Here are some numbered points:
[-0.01  2.78 -0.49  1.52  0.68 -1.33  0.99  0.19  1.33  0.75  0.21 -1.07  0.56 -0.71 -0.02 -0.63 -0.57  0.07  0.34] 0
[-0.66  1.55  0.36 -0.63 -1.75  0.43 -0.08 -0.83  1.04 -1.80  0.75 -0.51 -1.33 -0.67 -1.97  1.09  0.38 -0.43  0.09] 1
[ 0.11  1.08  0.92  0.20 -1.60 -0.21 -2.10  0.10 -1.52  0.25 -0.27  2.17 -0.48  0.37  1.28 -0.64 -1.63 -0.58  1.49] 2
[-0.01 -0.87 -0.79  0.69 -0.56 -0.30 -0.64 -0.45 -0.20 -0.59  0.56  0.45  0.02 -0.04  0.82 -0.28  0.20 -0.73 -0.51] 3
[ 1.03 -0.81 -0.15  1.21 -0.33 -1.08  0.98 -2.21  0.33  0.36 -0.26 -0.79 -0.61  0.16  1.15  0.74  1.25 -1.40  0.88] 4
[ 0.01  0.77  2.69 -0.66 -0.66  1.24 -0.05  2.56  0.39 -1.24 -1.55 -1.17  0.00 -1.09 -2.31  1.27  0.66  0.96  0.32] 5
[-0.10 -0.58  1.98 -2.45 -0.50 -1.39  1.02  0.61  0.57  0.13 -0.63  0.39  0.60  0.14  1.19  0.91  1.19 -0.94  0.36] 6
[ 0.52 -0.06 -0.43 -1.18  0.17  0.84 -0.30  0.59 -0.71  0.13 -0.16  0.21  0.06  0.11 -0.15  1.53 -0.86 -0.22  0.33] 7
[ 0.08  1.17  0.50 -2.15 -2.14  1.88  0.22  0.85  1.05 -0.74 -0.98  0.32 -0.22 -0.77 -0.06  1.56 -2.06  0.28  0.35] 8
[-1.70  2.04 -0.19  1.30  0.98 -0.98  0.25 -1.33  0.73  0.66  0.21  0.69  0.55 -0.11  1.21 -1.95  0.11  0.02  0.27] 9
[ 1.36  1.09  0.84  2.19  2.40 -1.50 -0.21  0.07 -0.53  0.52  0.47  0.40  1.35 -1.16  1.23 -1.51 -0.99  1.03 -0.30] 10
[-0.13 -0.16 -0.23 -0.54 -0.98  0.53 -0.25 -0.44  0.76  0.26  0.52  0.33 -1.16  0.68 -0.38  0.28  0.16 -0.75  0.17] 11
[ 0.37  0.22 -2.27 -0.88 -0.22  1.51 -0.32 -0.27 -0.88 -0.20 -0.16 -0.45  0.00 -1.27 -0.18  0.07 -0.39 -0.42  0.30] 12
[ 0.23 -4.37 -0.30 -2.54 -1.14  0.82 -0.82 -0.50 -0.13 -1.32 -0.89  0.79 -0.76  0.12 -0.16  2.33  1.04 -2.15  0.41] 13
[-3.98  0.21 -4.28 -2.54 -0.03  0.61  1.66 -1.82  3.01  0.30  1.90  0.20 -2.45  1.64  0.30  0.61  1.96 -1.95 -0.56] 14
[ 0.38 -1.20 -0.34 -0.61 -3.73  0.72 -0.96  1.63 -0.16  0.05  0.64  0.26 -1.70 -0.90 -1.86  1.91 -0.06 -1.24  0.07] 15
[ 0.69 -1.43  0.34  0.00  0.90  0.46  0.01 -0.44 -0.41 -0.11 -0.12  0.13 -0.39  0.36 -0.65 -1.38 -0.28  0.07  0.39] 16
[-0.81 -0.59  2.50 -0.41  1.46 -1.33 -0.48  0.77 -1.04  0.65 -0.53  2.08  2.12  1.83  2.22 -2.06  1.94  1.75 -0.95] 17
New points follow, each followed by the numbers of its three nearest points above by angle, seen from the average point of the numbered points, nearest first.
[-0.85  0.28 -0.99 -2.07  0.66  0.42  0.40  0.56  0.57 -0.21  0.44  0.19 -0.17  0.69  1.07  0.78  0.90  0.37 -0.56] 14 6 7
[ 1.85  0.86  0.70  0.93  1.07  0.32 -0.98  0.93 -0.39 -1.03  1.00 -1.25  0.02 -1.62 -0.67 -0.48 -1.20  1.04 -1.58] 10 0 5
[-1.43  0.95  0.28  0.13  0.05 -0.28 -0.14  0.92 -0.39 -0.46 -0.56  1.35  1.08  0.11 -0.10  0.32 -0.12  0.74  1.04] 17 9 2
[ 0.07  2.62  0.29  1.24  1.37 -2.13  0.65 -1.05  1.78 -0.45 -0.08 -1.84 -0.26 -2.68 -1.05 -2.65 -0.26  0.94 -0.21] 0 9 10
[ 0.30  0.10 -1.56 -1.27 -0.49  0.62  2.28 -0.10  0.66  0.69  0.81 -1.28 -1.51 -0.69 -1.25  1.07  1.13 -1.85  0.47] 14 11 1
[ 0.36 -0.59 -0.81  0.29 -1.37  0.17 -0.13 -1.58  0.22  0.24  0.76  0.32  0.08 -0.14  0.04  0.18 -1.31 -1.82  1.59] 4 11 3
[ 0.27  1.04  0.28  0.50 -0.71 -1.28 -0.70  0.44 -0.22 -0.32 -0.18 -1.13 -0.24 -0.83 -0.71 -1.22  0.32 -0.98  0.33] 0 10 9
[ 0.69 -2.67  0.04 -0.29 -0.68  0.94 -0.32  0.14 -1.12 -0.36 -0.56  0.68 -0.63  0.61  0.34  1.72  1.21 -0.54 -1.09] 13 15 3
[ 1.63 -1.74 -0.72 -1.50 -0.70  0.67 -1.04  0.20 -0.68 -0.88 -0.34 -0.15 -1.31  0.32 -0.91  1.24  1.02 -0.63  0.47] 13 15 7
[-1.62  0.42  0.84 -0.25  0.20 -0.99  0.07  0.11 -0.80 -0.31 -0.01  1.07 -0.09  1.07  0.56  0.22 -0.74 -0.94  0.77] 2 17 9
[ 1.11  0.46  2.40  0.03 -0.99 -1.45 -1.75  0.17 -0.40 -0.50  0.00 -0.87  0.22 -0.98  0.43  0.12 -0.23  0.40 -0.21] 10 5 2
[-1.61 -1.36 -1.70 -0.76 -0.95  0.45  0.62 -0.94 -0.01 -0.17  0.21  0.56  0.17  0.28  0.37  0.28  1.28 -0.39  0.67] 14 13 3
[ 0.61 -1.05 -0.67 -0.59 -0.16  0.88 -0.86 -2.30 -1.40  0.28  1.04 -1.03 -0.64  0.28  0.76  0.80  0.54 -0.67  0.72] 4 12 13
[-1.09 -0.90 -2.09  0.04 -0.56  0.67  0.67  0.44  0.10 -1.31  1.00 -0.87 -1.05  0.22 -0.61  2.29  1.22 -0.63 -1.70] 14 15 1
[-0.30 -1.30  0.26 -0.35 -0.70 -1.09 -0.03 -0.44 -0.42  1.33  0.37  0.21  1.00  0.22  0.19 -0.30  1.27  0.26 -0.50] 17 3 6
[ 0.65 -0.78  0.04  1.41 -0.69  0.96 -0.56  0.53 -0.34 -1.45 -0.93 -1.17 -0.31 -0.72 -0.70  0.96  0.58  1.06  0.26] 5 15 12
[-0.21 -1.70 -0.58 -2.12 -0.98  2.14 -0.03 -0.07 -0.48 -0.31 -0.07  0.62 -0.48  0.41  0.32  1.51  0.28 -0.19  0.92] 13 7 15
[-0.54 -0.19 -0.19  0.92  1.25 -0.85 -0.57 -0.23  0.00  0.10  0.13 -0.32  1.57 -0.95  0.60 -0.91 -0.26  0.44  0.48] 10 9 0
[ 0.43 -0.54 -0.56 -0.07  1.20  0.17  0.67  0.78 -0.79  0.37  0.29 -0.31  0.83  1.18  0.89  0.56  0.45  0.17 -0.86] 17 10 7
